50 stands for zero in the data rows.
Some points:
54,00,78,26,63,90,68,55,20,35,00,44,35,72,42,68,59,50,62,48,57,62,31,56,53,36,24,87,52,14,60,52,67,44,88,19,87,84,70,37,74,32,70,33,56,42,34,54,29,44,46
43,18,92,99,22,27,43,88,74,68,99,03,99,53,63,83,59,46,43,59,56,42,54,63,67,40,81,66,90,65,24,31,43,94,16,62,66,34,76,47,62,32,54,54,61,37,51,43,39,40,46
71,59,46,56,88,25,00,66,12,30,15,99,49,37,75,48,55,59,53,56,37,47,31,36,45,27,54,50,24,36,84,72,43,37,69,75,00,59,53,48,35,50,44,44,64,41,53,24,57,44,70
63,25,99,16,64,84,73,76,14,33,48,63,18,42,72,32,35,66,88,51,20,59,06,20,66,28,28,40,09,44,73,84,52,11,67,47,31,82,29,59,47,53,25,50,60,44,73,30,60,49,51
62,14,59,44,47,78,26,83,34,20,00,99,96,56,22,74,62,86,45,38,55,62,48,28,58,52,16,28,00,49,75,73,43,22,65,59,27,63,36,33,63,23,84,29,61,45,26,55,32,42,43
65,99,00,51,18,00,00,21,21,29,04,99,99,51,24,65,57,74,56,38,63,39,34,57,41,80,56,43,20,40,75,79,37,47,60,84,00,62,69,46,65,78,42,54,54,49,26,38,40,51,36
24,99,15,36,41,49,62,16,99,87,99,01,07,51,64,75,53,23,44,50,63,63,52,64,70,51,48,48,66,67,13,20,38,46,23,04,99,47,62,45,65,61,49,51,36,57,35,50,59,47,33
32,99,24,25,00,46,59,30,64,55,91,27,54,43,94,38,59,37,22,67,19,59,43,42,34,58,46,54,64,60,00,29,37,56,31,04,99,46,65,63,53,48,46,45,52,54,55,56,33,54,51
47,88,00,63,96,22,53,00,37,71,34,31,00,42,52,63,62,40,39,50,67,64,59,50,63,54,48,56,61,59,07,24,41,54,21,10,99,44,48,52,55,55,58,53,47,50,48,51,56,59,61
77,38,22,76,99,00,00,34,00,41,06,99,38,71,30,64,55,53,60,35,85,66,34,67,61,57,58,49,24,41,84,72,30,42,67,88,00,51,58,37,37,60,31,57,50,74,46,35,49,74,43
45,00,99,10,15,99,99,82,47,11,10,57,60,57,35,47,68,58,25,55,71,32,50,35,18,55,32,05,25,59,99,81,99,08,82,49,68,23,00,52,28,63,48,42,46,50,51,37,63,42,62
46,54,83,98,31,40,13,33,99,00,81,56,99,48,29,40,74,78,53,37,86,39,48,58,64,58,58,50,37,37,79,74,45,61,59,99,00,49,54,38,44,74,32,53,44,61,54,39,53,59,45
67,93,00,76,77,12,41,62,05,99,43,56,56,45,64,40,44,43,50,63,55,38,99,48,57,77,43,44,66,53,13,17,51,48,11,03,99,40,63,61,53,33,75,61,39,53,37,71,61,47,43
37,92,25,36,52,60,82,16,71,58,47,58,03,37,60,32,17,36,33,61,31,34,69,40,50,59,56,26,73,48,99,76,99,39,96,87,16,05,14,57,65,52,38,50,69,50,75,54,42,49,55
42,98,33,29,52,65,85,18,78,53,44,52,15,74,15,52,66,62,57,53,74,56,56,49,40,48,49,58,66,61,13,22,41,51,25,15,99,45,52,40,59,68,58,43,39,59,33,42,58,43,25
63,99,00,67,32,00,00,16,39,39,04,99,93,71,21,63,74,74,59,56,67,93,42,53,39,55,52,53,37,36,88,69,41,43,62,91,00,60,49,40,70,34,70,39,60,41,26,62,22,54,36
40,87,01,56,99,27,48,00,43,81,24,42,00,46,56,31,28,27,27,59,47,34,40,54,35,69,58,49,65,73,28,27,49,45,22,07,99,47,69,40,43,55,49,71,30,67,34,64,66,53,44
36,97,25,38,43,63,88,31,73,46,42,47,16,50,37,20,56,77,58,33,55,60,36,30,42,39,85,55,80,35,80,53,60,62,72,80,32,09,61,61,49,59,57,43,30,27,53,56,44,38,47
53,00,61,69,35,59,53,99,18,99,79,06,99,65,48,64,45,48,35,58,72,54,44,32,44,60,51,60,71,59,13,23,40,57,24,02,99,43,52,56,56,52,56,47,34,56,27,48,64,51,27
24,00,99,20,05,99,90,77,94,24,94,00,63,35,58,20,66,75,48,34,39,46,22,50,41,17,07,26,02,45,75,75,53,13,63,32,30,80,35,57,27,64,36,55,39,56,57,34,65,43,55
56,08,85,95,21,30,36,82,62,61,99,00,99,48,62,11,76,22,41,71,44,52,28,37,35,55,38,66,36,67,12,58,00,88,38,72,09,83,60,51,37,65,29,39,40,55,49,50,52,34,48
34,37,99,19,51,60,58,78,59,43,99,08,15,59,53,31,39,42,79,46,37,45,50,59,31,22,74,66,63,29,85,30,68,64,72,73,37,23,60,61,57,85,52,54,46,64,37,39,58,46,23
46,89,24,38,53,53,92,17,76,53,38,50,04,31,63,39,29,33,36,57,23,37,41,47,34,41,55,58,58,73,14,22,39,65,32,05,99,46,65,60,52,39,62,51,45,50,51,62,57,49,45
31,89,01,66,97,21,48,00,48,67,35,32,00,46,45,51,56,43,37,41,67,69,70,51,58,61,45,55,74,65,09,14,44,57,30,00,99,44,54,40,57,04,77,45,75,34,48,66,31,49,64
30,33,91,08,47,64,56,72,50,67,99,05,36,49,72,33,29,33,49,48,15,59,60,37,40,55,56,62,66,59,13,26,38,47,22,14,99,36,53,53,64,58,28,48,73,37,94,58,31,48,67
52,80,32,09,00,51,61,26,41,39,26,83,50,32,51,89,48,43,47,37,50,58,53,78,74,46,55,21,73,43,99,83,99,42,85,85,25,19,27,47,37,71,47,65,61,73,54,45,65,84,52
59,22,99,26,58,89,61,79,20,30,37,66,12,51,46,42,48,58,75,52,39,54,62,40,70,53,40,46,28,41,80,76,37,50,67,99,00,71,45,38,61,30,66,38,56,49,34,62,27,46,45
43,00,99,19,11,99,99,75,49,12,11,54,63,50,54,42,70,51,49,57,46,62,54,37,42,47,23,25,07,42,70,85,46,24,68,49,38,75,17,41,68,48,46,67,54,43,65,51,70,54,64
33,00,99,08,12,99,90,88,91,27,84,05,70,43,41,38,64,42,79,38,39,63,66,60,69,32,53,44,18,33,77,64,49,55,73,84,00,61,50,35,37,31,41,33,43,44,63,49,33,53,62
69,32,53,99,97,00,02,11,74,00,00,96,93,38,64,87,51,38,55,38,59,56,52,77,70,34,54,70,45,70,10,59,00,89,32,70,14,90,60,61,27,34,38,41,32,51,60,37,59,38,69
46,99,27,29,46,69,85,15,79,60,36,54,00,47,80,27,49,44,20,74,43,64,44,58,38,69,92,64,74,26,83,49,77,52,69,77,36,00,61,48,47,64,58,59,44,52,46,58,53,49,49
64,14,78,36,96,44,41,42,00,56,27,56,07,45,56,19,21,50,67,53,10,40,69,46,40,42,53,51,34,40,79,72,37,48,69,82,00,55,46,44,63,48,50,69,46,39,65,52,68,61,65
61,08,26,69,87,45,09,38,06,24,00,99,89,64,32,49,55,59,62,56,66,59,27,62,68,45,25,30,09,40,72,75,54,18,56,38,37,76,34,58,47,27,40,52,40,57,46,72,52,68,51
65,25,99,19,53,78,66,77,25,36,41,73,16,83,40,64,36,49,50,53,47,42,54,25,60,63,19,08,47,45,99,82,99,02,73,46,62,35,10,52,36,39,57,62,42,59,41,73,54,74,49
22,99,19,35,48,47,61,30,99,68,99,00,11,51,56,42,45,41,43,45,55,25,84,46,52,71,73,69,86,46,19,24,38,88,34,55,64,35,69,59,72,41,68,46,68,28,68,60,49,33,66
98,15,17,91,67,19,00,99,00,80,00,99,99,40,54,81,48,57,40,38,51,56,47,80,60,43,87,65,85,64,02,15,34,93,28,61,56,42,68,51,41,56,41,53,63,45,66,34,49,58,55
40,97,00,58,74,00,15,59,36,99,99,00,55,35,47,41,33,54,48,56,46,34,82,46,49,69,40,46,62,67,10,28,34,58,22,12,99,48,67,60,47,29,63,58,60,34,68,61,47,42,58
79,07,86,99,30,40,63,89,30,40,30,59,99,45,53,60,34,43,46,58,40,30,53,56,43,50,89,39,66,95,09,29,32,62,00,99,40,66,00,67,26,49,35,47,47,64,55,50,56,47,59
28,29,99,57,04,92,99,59,99,02,99,00,60,43,36,46,47,54,58,45,59,24,41,47,56,27,44,99,63,08,67,49,50,69,99,68,32,63,75,51,50,64,59,58,44,58,24,37,56,45,27
52,24,88,99,24,30,45,89,79,73,99,00,99,45,48,79,44,48,47,41,52,57,44,81,65,32,44,65,60,58,09,30,36,51,27,14,99,62,74,40,26,67,30,50,47,49,53,41,56,45,54
49,87,00,53,96,29,59,00,39,75,38,33,00,58,40,59,33,37,65,45,46,16,72,49,07,76,40,53,66,58,16,24,53,47,26,11,99,51,68,63,50,53,40,42,53,52,69,51,37,44,57
These points spread out most along one direction. Take the direction at right angles to it along which they spread out most. Go by this last direction. How far along it is each point below, from 0 to 99? 50 is the average, and the first point above lies past it. One standard deviation of the points above along it is 16.
64,14,78,36,96,44,41,42,00,56,27,56,07,45,56,19,21,50,67,53,10,40,69,46,40,42,53,51,34,40,79,72,37,48,69,82,00,55,46,44,63,48,50,69,46,39,65,52,68,61,65 -> 43
33,00,99,08,12,99,90,88,91,27,84,05,70,43,41,38,64,42,79,38,39,63,66,60,69,32,53,44,18,33,77,64,49,55,73,84,00,61,50,35,37,31,41,33,43,44,63,49,33,53,62 -> 74
43,18,92,99,22,27,43,88,74,68,99,03,99,53,63,83,59,46,43,59,56,42,54,63,67,40,81,66,90,65,24,31,43,94,16,62,66,34,76,47,62,32,54,54,61,37,51,43,39,40,46 -> 63
67,93,00,76,77,12,41,62,05,99,43,56,56,45,64,40,44,43,50,63,55,38,99,48,57,77,43,44,66,53,13,17,51,48,11,03,99,40,63,61,53,33,75,61,39,53,37,71,61,47,43 -> 38
53,00,61,69,35,59,53,99,18,99,79,06,99,65,48,64,45,48,35,58,72,54,44,32,44,60,51,60,71,59,13,23,40,57,24,02,99,43,52,56,56,52,56,47,34,56,27,48,64,51,27 -> 62
98,15,17,91,67,19,00,99,00,80,00,99,99,40,54,81,48,57,40,38,51,56,47,80,60,43,87,65,85,64,02,15,34,93,28,61,56,42,68,51,41,56,41,53,63,45,66,34,49,58,55 -> 27
71,59,46,56,88,25,00,66,12,30,15,99,49,37,75,48,55,59,53,56,37,47,31,36,45,27,54,50,24,36,84,72,43,37,69,75,00,59,53,48,35,50,44,44,64,41,53,24,57,44,70 -> 29
79,07,86,99,30,40,63,89,30,40,30,59,99,45,53,60,34,43,46,58,40,30,53,56,43,50,89,39,66,95,09,29,32,62,00,99,40,66,00,67,26,49,35,47,47,64,55,50,56,47,59 -> 48
59,22,99,26,58,89,61,79,20,30,37,66,12,51,46,42,48,58,75,52,39,54,62,40,70,53,40,46,28,41,80,76,37,50,67,99,00,71,45,38,61,30,66,38,56,49,34,62,27,46,45 -> 51
63,99,00,67,32,00,00,16,39,39,04,99,93,71,21,63,74,74,59,56,67,93,42,53,39,55,52,53,37,36,88,69,41,43,62,91,00,60,49,40,70,34,70,39,60,41,26,62,22,54,36 -> 18
